In the rows, zero is written as 128.
Each path is a new rotation, seen through one point. The rows after it are directions, each followed by how far the rotation turns it, in degrees per step (0 if it stays put).
Each turn is a multiple of 5 degrees from 10 to 175, or 0.
Path 1:
[125 127 126 128 117 128 124 143 135 117 131 149 117 134 132 138 116 123
 122 141 132 116 120]
[120 118 132 142 126 130 126 148 134 126 123 136 119 139 132 136 110 128
 121 123 126 136 115]
[127 132 132 123 124 132 123 145 127 118 118 144 121 133 128 141 111 131
 119 140 132 119 119]
[123 121 131 138 134 121 132 151 136 125 122 135 107 138 132 140 119 131
 124 129 126 130 120]
[117 127 128 129 121 129 119 144 133 121 126 147 121 135 126 136 116 133
 132 143 133 117 114]
[126 121 129 140 121 127 130 146 138 122 129 141 111 137 136 138 114 120
 119 125 125 132 121]
[120 124 133 130 124 136 119 145 126 121 118 141 128 137 124 136 108 134
 122 135 132 123 113]
[128 130 130 130 128 123 134 149 133 121 119 141 107 134 136 145 117 126
 118 130 126 127 123]
[116 118 132 136 131 126 122 147 132 125 123 140 119 140 124 134 117 136
 131 139 130 120 113]
[124 130 125 131 116 125 129 144 138 118 129 148 110 132 137 139 116 123
 125 132 127 127 121]
[121 114 135 140 128 135 121 146 129 126 124 139 123 143 126 135 110 128
 120 130 130 125 114]
[126 137 130 124 121 128 129 149 131 118 116 142 116 128 134 143 113 131
 119 135 129 129 120]
[123 116 133 138 137 125 127 146 131 128 120 138 112 145 126 139 118 131
 124 132 129 120 119]
[117 132 125 127 117 124 126 147 137 117 127 144 115 129 133 136 116 133
 129 140 129 125 115]
[126 116 132 142 126 131 125 140 134 126 127 146 114 144 130 138 112 120
 121 126 129 125 120]
[119 129 132 127 120 132 124 152 130 116 121 136 126 130 130 138 109 134
 118 137 131 129 113]
[129 125 133 134 134 126 129 143 130 127 114 145 108 140 130 144 116 127
 123 127 127 124 124]
[115 123 129 130 126 125 125 151 135 119 128 134 118 135 127 134 118 137
 125 144 130 121 113]
[124 127 128 138 121 127 125 140 136 124 123 153 110 137 134 139 114 123
 129 127 127 127 120]
[121 118 132 133 122 133 124 150 132 118 130 134 125 137 129 135 111 129
 114 137 130 123 114]
[125 133 132 130 125 129 127 144 129 124 111 147 115 132 132 143 112 129
 124 126 127 132 120]
[124 118 132 133 134 126 127 151 132 122 127 134 115 140 127 139 118 132
 119 143 131 115 119]
[116 131 126 134 121 123 126 144 137 122 121 146 113 132 133 138 116 132
 135 130 127 132 115]
[127 116 130 136 123 132 123 143 133 121 132 144 118 142 129 137 112 121
 117 135 131 116 120]
[119 131 131 132 121 130 126 151 132 121 116 138 121 131 133 138 109 133
 122 127 127 138 115]
[131 124 133 130 132 130 126 143 127 123 119 144 113 141 127 142 116 127
 119 138 131 113 123]
[115 125 129 134 126 121 129 153 138 121 125 134 113 132 133 136 118 137
 130 134 127 133 115]
[124 124 129 135 123 130 120 137 133 123 126 153 115 140 128 138 114 122
 128 135 131 115 120]
[121 122 131 134 120 129 128 154 135 119 129 132 120 134 135 136 111 128
 114 130 126 135 115]
[126 130 133 130 128 133 121 141 126 125 111 149 119 137 126 142 111 131
 126 132 130 121 120]
[123 123 130 131 130 121 132 155 136 120 127 131 110 135 132 139 120 132
 118 137 126 125 120]
[116 125 129 136 124 127 120 139 133 126 120 151 116 138 126 137 114 131
 138 133 130 123 114]
[127 122 128 133 118 128 128 148 136 117 136 138 116 135 134 137 115 121
 114 135 129 123 120]
[119 125 134 135 126 134 121 145 127 126 113 143 123 137 127 137 108 132
 126 126 129 132 113]
[130 128 131 125 127 126 131 150 131 117 123 139 111 135 131 143 117 128
 115 140 130 117 124]
[115 121 131 139 130 123 126 147 135 127 119 139 112 138 129 136 117 135
 133 130 127 131 113]
[125 127 126 129 116 129 123 143 135 117 131 149 117 134 131 138 115 123
 123 141 131 116 120]
Directions:
[126 126 121 129 130 125 131 125 121 125 126 124 131 123 131 124 126 125
 130 123 129 123 130] | 0
[129 124 130 129 131 132 123 124 124 130 127 131 132 133 122 127 127 128
 129 132 131 119 127] | 170
[125 125 125 132 120 129 125 125 132 127 137 132 130 128 130 124 127 123
 130 126 128 129 126] | 80
